One turn or mirror swaps these rows in pairs. Which row does each one swap with?
The rows were stretched afterwards, more along some directions than others.
j_844: 8.8,-5.9,-1.8,2.1,-4.1,-9.9,21.5,1.6,15.8,-22.9,-15.0,-5.1,-7.9,5.8,5.5,19.7,7.7,11.4,-16.6,12.3,14.4,-22.1,11.0,25.1,4.4,3.4
j_167: -4.8,-13.3,16.9,-10.2,-17.2,-12.3,7.1,-12.6,-15.2,14.2,-7.9,-4.0,5.2,5.8,-9.0,3.2,-6.6,-11.9,13.5,2.2,-7.4,-2.2,33.6,17.9,-13.7,-0.4
j_143: 25.7,-18.7,7.2,11.6,-26.7,-7.7,11.1,-23.5,-17.3,3.1,-16.9,-12.8,-11.5,-15.5,-0.2,14.0,20.3,11.2,-2.2,-19.6,-12.9,-6.1,11.8,22.4,19.0,10.1
j_308: 7.9,11.9,11.0,-9.5,-7.5,-1.4,-3.8,-24.0,-9.4,7.5,3.9,-2.1,6.6,12.9,7.1,25.5,-5.0,21.7,5.2,-19.1,0.2,20.1,16.7,-18.3,-4.4,11.2
j_661: 16.6,-17.2,-0.2,-27.7,-4.2,-12.9,-15.1,-0.7,9.3,1.5,-2.9,-14.5,1.9,6.7,-1.2,8.8,-22.0,-0.5,13.4,9.0,0.4,22.2,26.5,13.2,-7.8,21.3
j_761: -2.5,-6.7,-7.1,-8.4,13.4,-17.1,7.2,-12.5,18.2,3.0,-2.9,5.5,3.5,9.3,6.5,7.8,-2.1,14.4,5.6,2.2,7.5,-14.6,17.7,1.0,-12.5,3.0
j_319: 14.2,-28.7,6.1,10.2,-2.2,13.4,15.1,-5.8,8.5,2.9,-3.6,-17.6,-16.2,-15.1,5.6,-1.9,1.9,-9.6,13.3,2.1,4.8,-13.8,29.3,27.6,-0.6,-5.2
j_588: 6.8,-13.0,11.9,4.8,-5.3,-6.1,11.1,-15.5,-14.5,13.4,-20.5,-13.8,3.7,-20.9,-2.4,26.6,1.6,28.9,-3.5,-39.7,2.9,-12.1,2.5,-1.4,-13.2,11.9
j_6: 28.8,-6.7,14.8,-2.7,-11.9,11.3,-1.1,-5.0,-13.7,18.0,-5.8,-35.0,-1.7,-22.7,-3.5,23.0,-14.0,13.5,5.1,-0.3,-2.5,19.7,-0.4,7.5,-11.6,23.5
j_887: 11.3,-8.9,6.2,-12.1,-24.9,-10.3,-5.7,-19.1,-15.8,-5.2,-26.0,-13.1,9.2,-12.9,-5.8,26.3,8.6,12.9,-5.1,-8.5,5.9,-11.7,-2.7,32.3,-1.5,32.1
j_542: 7.9,-27.1,-10.9,0.2,-9.3,-15.9,-2.0,-2.6,1.5,20.1,6.5,-7.2,-3.6,-5.5,-2.8,-1.5,-18.6,9.8,8.7,-17.9,-4.5,-12.8,31.0,-11.0,-23.2,3.4
j_494: 13.3,-18.6,1.3,-6.6,-15.4,14.5,2.1,-19.2,-16.8,12.8,9.1,-12.7,19.3,10.0,-1.4,-6.1,-17.3,3.3,11.1,5.1,3.9,0.5,19.1,3.3,-16.6,8.2
j_245: 7.4,3.7,-3.4,-15.9,-14.6,-29.8,-12.4,-2.8,-1.0,-9.7,0.7,-17.1,-9.5,-9.4,3.1,14.7,0.0,-11.7,4.4,0.1,-3.4,1.1,9.9,16.6,-7.5,8.3
j_687: 18.3,-11.5,-15.2,8.2,-10.4,-8.7,15.5,-0.5,20.8,5.2,-2.0,-8.7,-12.2,3.0,6.1,-2.7,6.6,7.3,-3.9,13.3,-15.5,-9.5,21.8,19.9,1.6,-1.3
j_298: 4.6,30.7,23.4,-7.4,3.3,-11.5,-4.9,15.7,-2.4,13.8,-8.5,-14.0,-6.9,6.6,4.8,31.5,-14.9,10.5,-0.4,-9.5,0.8,32.9,16.8,-10.6,-20.8,0.2
j_214: 11.2,-32.5,-5.3,2.6,-23.0,1.2,8.0,-12.1,-12.9,20.9,0.9,-1.4,0.2,-3.8,-6.4,-10.6,10.6,-3.8,-2.5,-1.4,-10.7,-4.9,16.2,17.8,-0.9,13.2
j_310: 1.9,1.1,15.1,3.0,-11.2,-3.8,5.5,20.9,1.3,13.0,1.1,-15.9,-11.9,0.3,1.9,8.3,-20.9,-14.1,12.1,7.8,14.0,-5.3,31.0,21.9,-24.1,-7.3
j_996: 23.5,-31.4,15.8,-1.9,0.6,3.0,-1.6,-11.2,-14.4,13.2,-2.3,-8.8,-5.0,-24.1,-2.9,6.6,-12.0,4.1,4.1,-34.3,11.6,29.9,36.2,-16.4,-2.9,8.9
j_586: 0.8,12.0,4.2,-8.4,0.3,-16.1,-4.0,22.3,0.6,3.4,-11.2,-9.5,-15.8,-11.6,3.0,30.8,-10.2,13.0,-5.7,-19.6,1.6,-4.1,3.5,-0.2,-21.4,9.2
j_265: 15.9,-26.9,-6.9,21.0,-13.0,-10.4,35.3,-19.2,-9.1,-6.9,-25.3,13.5,-0.1,-26.1,-13.3,-0.1,8.2,10.5,-2.8,-37.1,-2.8,-27.0,14.1,12.8,3.0,4.3
j_300: 5.4,5.1,20.2,-21.9,-1.5,-31.0,-8.8,-13.0,-9.6,-5.8,-4.5,-4.3,3.1,-0.9,-4.7,18.7,4.9,11.8,-7.5,-20.4,12.7,16.4,2.5,-5.3,5.3,12.1
j_928: 9.1,12.5,14.2,12.4,-14.7,-8.3,11.4,23.1,-20.2,6.8,-18.5,-5.6,-22.5,-18.7,-6.3,22.3,-9.7,0.2,-0.6,-37.7,-0.7,1.0,23.0,14.8,-11.9,0.0
j_729: -7.8,12.6,-13.5,2.1,-9.1,-11.7,-7.7,-2.1,-1.2,-4.2,-18.0,9.5,12.2,-9.1,-7.4,19.1,-8.1,0.4,10.5,9.6,6.2,-21.8,6.8,15.8,-18.4,16.7
j_648: 22.8,-20.5,21.1,4.9,5.9,-4.0,-1.5,-11.1,2.7,6.1,-14.6,-32.9,-1.4,-10.4,1.2,28.6,2.5,16.8,9.2,1.9,10.5,18.6,1.1,20.9,-1.4,17.0
j_796: 12.6,5.1,-0.9,4.5,-0.2,-7.2,-7.3,-0.8,-15.3,-17.7,-17.4,6.5,-12.5,-12.9,4.9,13.9,7.2,-0.4,-19.5,-8.3,7.0,-0.6,14.4,9.8,32.3,0.5
j_736: 37.0,-3.3,4.1,-9.8,-4.6,-4.8,-3.4,-22.2,12.2,6.0,1.4,-27.3,6.4,10.0,12.5,23.8,-16.5,19.8,-10.3,-11.8,11.9,36.1,23.3,-9.2,-13.2,22.6
j_562: 15.7,-31.0,-13.1,-7.3,5.4,5.4,5.6,-30.1,6.4,-11.4,-11.8,12.7,3.9,-15.4,1.6,11.6,10.0,29.0,-11.4,-24.4,7.8,-1.1,21.2,-2.3,24.0,23.4
j_474: 29.6,-17.6,21.7,-1.2,-23.9,-14.1,4.1,9.9,-6.7,15.4,-9.0,-27.1,-20.4,-5.4,-1.9,20.6,-1.5,4.6,-8.5,-35.7,-5.2,17.5,20.4,-1.9,-20.0,19.6
j_774: 0.3,-9.3,13.9,-9.0,-25.7,-4.2,16.3,-30.1,-6.1,14.3,-11.5,11.6,7.5,-14.3,-12.0,10.4,5.3,5.8,6.8,-26.4,-5.4,5.2,15.5,-0.7,-25.1,22.8
j_933: 19.8,-21.9,-8.8,-12.6,-29.3,4.7,3.5,-2.0,-17.1,-5.3,-12.9,-2.7,-8.4,5.2,-2.1,3.3,-8.9,32.7,-10.9,-6.9,-19.9,0.2,29.9,9.1,13.9,10.4
j_395: 15.4,-22.6,-5.1,27.8,-2.6,11.1,26.3,-1.2,12.7,17.5,3.4,-5.8,-6.9,-12.1,2.6,-2.4,-8.6,3.1,8.1,-1.4,-5.7,-19.5,21.4,-3.9,-27.1,-7.1
j_441: 20.6,-22.1,32.1,-2.8,-11.7,9.9,8.1,-6.3,1.5,11.9,-8.5,-33.1,-9.2,5.2,11.6,22.2,3.6,14.5,-7.5,-2.5,12.7,19.8,30.1,12.4,-11.1,8.4
j_797: 6.5,-5.2,6.2,-38.2,-18.3,-19.1,1.4,-20.3,3.4,-3.8,-5.2,-28.2,9.9,14.5,7.8,29.8,-1.0,26.5,-3.7,-3.6,1.6,4.6,14.9,22.4,-17.4,22.3
j_727: 25.5,-3.3,-7.7,4.6,-6.4,12.5,0.0,-22.2,12.3,1.1,10.2,-17.5,3.8,-6.1,20.6,12.3,-6.3,15.8,-2.7,-2.0,15.0,5.7,23.6,3.8,-4.1,8.1
j_144: 25.3,-9.9,-9.1,16.6,-24.3,12.8,8.1,-12.2,3.9,-3.1,-2.9,-26.5,-17.8,-10.0,17.0,15.3,9.2,16.3,-14.9,7.2,-6.0,0.0,9.4,22.8,8.5,8.4
j_493: 19.8,-22.6,9.3,-16.5,-7.9,-12.4,10.2,-17.1,-2.6,-23.0,-13.7,-3.9,-0.3,-4.8,-9.0,5.4,12.3,6.6,-8.7,-7.1,5.7,1.0,-0.6,30.1,13.3,20.1
j_990: 11.0,-1.1,20.6,-9.6,14.1,-4.4,2.9,-2.2,11.5,-14.8,-5.8,-15.3,-10.7,1.2,9.0,29.2,-6.1,5.0,-1.0,-7.1,19.7,19.7,21.3,-10.7,-14.3,2.3
j_178: 11.6,-26.9,-8.6,-11.5,-10.8,9.9,5.8,-33.4,-0.1,5.7,5.1,2.7,10.4,12.4,5.9,-9.2,6.9,14.4,-6.0,10.0,-3.0,-7.8,27.6,11.9,11.4,12.0
j_855: 3.7,-16.8,3.5,-14.1,19.5,-6.4,-1.9,-9.3,7.9,6.9,14.5,-6.8,5.1,13.0,-1.4,-1.3,-5.2,-2.4,13.3,8.6,7.3,18.0,5.8,-1.7,-2.8,6.6
j_992: 14.5,-17.3,8.2,19.3,-14.0,26.9,21.6,-12.0,-1.1,22.2,-6.3,-0.7,0.1,5.9,0.6,7.3,-0.3,16.9,1.2,-20.4,-9.8,-8.8,23.2,-3.0,-6.9,12.1
j_120: 7.1,10.3,10.4,11.7,-0.9,22.2,12.6,-26.5,-10.8,-2.7,-7.0,-14.1,14.7,-1.6,11.3,23.2,-0.8,18.1,7.2,2.0,1.3,-2.1,4.1,4.9,-0.7,-0.9
j_354: 17.1,-8.3,-0.9,4.8,-12.9,6.8,12.5,-2.5,-21.3,4.5,-6.2,-29.1,10.2,-14.8,0.4,5.5,-8.0,4.3,6.1,-2.2,6.5,-9.1,0.1,20.3,-20.5,2.8
j_299: 24.2,-5.2,13.6,3.6,-4.5,19.7,-8.1,1.5,-10.8,30.2,5.6,-33.2,5.5,3.9,14.8,16.1,-20.9,26.9,-9.2,-13.5,3.9,18.8,9.4,-4.6,-11.9,14.6
j_932: 14.1,-5.1,-4.9,9.2,8.0,10.1,7.8,-14.5,11.1,8.9,-11.7,6.4,17.3,1.7,4.3,20.7,-19.2,26.8,16.7,4.8,16.2,2.1,25.9,-8.9,-17.7,7.2
j_607: 23.6,0.2,3.3,6.3,-27.5,-10.1,4.8,20.9,-14.1,23.7,-4.0,-25.2,-13.1,-9.3,1.2,5.0,-16.4,-9.1,-1.7,-14.9,-16.8,5.5,1.9,11.8,-31.4,8.2
j_124: 14.4,-7.9,-16.1,27.7,-12.6,-4.2,28.9,-0.7,11.1,-9.4,-14.8,16.6,-14.7,-7.7,-4.3,8.2,3.6,9.4,-6.2,-13.4,-6.7,-25.3,29.9,11.8,-0.6,1.6
j_602: 7.5,2.0,-1.6,-0.4,-15.5,-11.9,-5.1,9.4,-11.2,8.3,-14.9,0.1,-3.3,-12.6,-5.6,19.5,-30.9,20.8,12.9,-34.9,2.1,-1.7,33.8,2.6,-18.1,8.8
j_530: 7.9,2.5,4.0,-18.5,-12.6,-2.3,-11.1,-10.1,-5.5,6.1,-6.8,-9.6,10.1,11.8,5.4,35.4,-0.9,34.4,-13.2,-8.1,4.7,19.6,6.3,-2.3,-11.6,30.7
j_898: 1.3,-22.5,-1.6,-23.2,-5.7,-6.7,-0.5,-3.5,19.0,0.7,8.5,-0.6,-10.0,22.9,7.8,-2.2,5.9,0.4,-9.5,11.1,4.2,1.4,33.9,9.0,0.8,9.9
j_882: 9.2,14.8,-17.4,11.7,-15.9,12.1,11.5,-5.3,10.0,8.6,-13.0,3.8,8.8,8.4,9.0,20.9,-7.4,26.3,-7.0,1.2,-15.7,-18.4,-5.6,8.9,-16.3,20.8
j_957: 17.0,11.8,-6.8,2.4,-12.5,-12.1,-1.9,2.9,0.7,16.0,1.8,-20.0,3.6,-11.3,5.4,17.9,-18.6,-4.0,-2.8,-24.4,4.2,6.5,0.2,7.0,-37.6,18.2
j_314: 19.2,-14.2,15.9,-2.1,-2.2,-17.1,0.4,5.5,-1.9,17.2,-10.5,-34.2,-11.3,-9.1,8.7,17.6,-12.7,14.8,9.8,-9.3,8.0,3.2,23.8,16.1,-21.9,-0.4
j_567: 15.7,-17.0,0.4,-10.6,-3.9,-22.7,6.0,3.2,-11.4,5.9,-17.2,-7.2,-5.8,-23.7,-6.7,6.5,1.7,-3.8,6.2,-18.8,10.5,-2.4,7.2,21.7,-4.9,8.1
j_510: 20.8,-20.6,23.8,-7.9,4.0,15.6,22.0,-30.5,-4.9,6.2,-13.4,-19.3,18.9,-6.8,-0.9,13.1,0.1,7.5,8.9,-9.5,7.6,21.2,1.0,11.2,-7.4,17.2
j_59: 16.7,-3.7,21.4,-28.9,-15.8,-15.3,-18.4,-12.2,-13.5,5.1,-9.9,-23.9,-1.3,0.1,6.1,29.2,-2.0,17.9,-10.9,-11.5,8.6,26.2,20.5,8.9,-6.6,24.3
j_64: 15.4,-12.4,16.8,0.5,-9.1,15.9,-4.2,-6.6,-5.0,6.5,-2.0,-5.0,6.7,5.7,-5.6,3.5,-26.1,7.5,19.7,8.1,5.0,13.0,32.6,14.7,-7.8,7.5
j_682: 17.5,-20.9,-14.1,-1.4,-6.5,-19.9,-5.2,-6.8,14.1,5.4,0.6,-1.5,-4.2,-0.4,2.8,1.5,7.1,5.3,-21.9,-4.9,-2.9,-7.4,4.6,3.8,2.9,25.2
j_243: 19.2,0.0,-22.4,27.4,-11.9,6.4,5.8,8.4,-12.5,-0.7,-22.6,-0.6,-2.3,-9.5,2.0,8.7,-9.2,9.5,-15.0,-7.7,-11.8,-25.2,5.4,26.3,12.3,6.1
j_208: -6.0,17.7,-5.8,-3.3,-5.4,-1.8,-3.9,-1.3,-7.1,-9.1,0.0,9.8,-15.3,3.4,6.1,11.9,6.5,-4.5,-16.9,0.9,-4.5,8.7,3.4,-1.0,14.2,3.8
j_565: 22.9,-21.9,2.1,13.9,-13.0,9.5,1.2,-19.0,-1.2,8.7,-1.0,-12.6,5.6,3.1,3.9,0.5,-8.4,29.7,7.8,8.7,0.1,-7.6,31.0,11.9,16.4,0.2
j_784: 19.2,-10.5,0.0,2.6,-11.4,1.8,-0.8,-5.9,-22.4,9.8,-21.5,-5.8,-9.1,-10.8,-3.5,-0.2,2.3,-4.6,-10.5,-15.3,-7.5,-1.6,15.6,33.9,33.5,10.1
j_83: 6.9,-2.6,-4.8,-9.3,6.8,2.9,6.0,-13.7,-5.3,-0.5,-0.2,10.9,5.7,-3.8,-12.0,4.4,-1.9,0.1,-4.3,9.2,-6.8,5.3,-5.7,-12.3,7.1,18.3

j_565 pairs with j_300
j_957 pairs with j_243
j_784 pairs with j_736
j_887 pairs with j_494
j_602 pairs with j_265
j_208 pairs with j_144
j_992 pairs with j_474
j_687 pairs with j_298
j_124 pairs with j_928
j_493 pairs with j_64
j_898 pairs with j_441
j_59 pairs with j_178
j_354 pairs with j_729
j_933 pairs with j_774
j_6 pairs with j_83
j_990 pairs with j_319

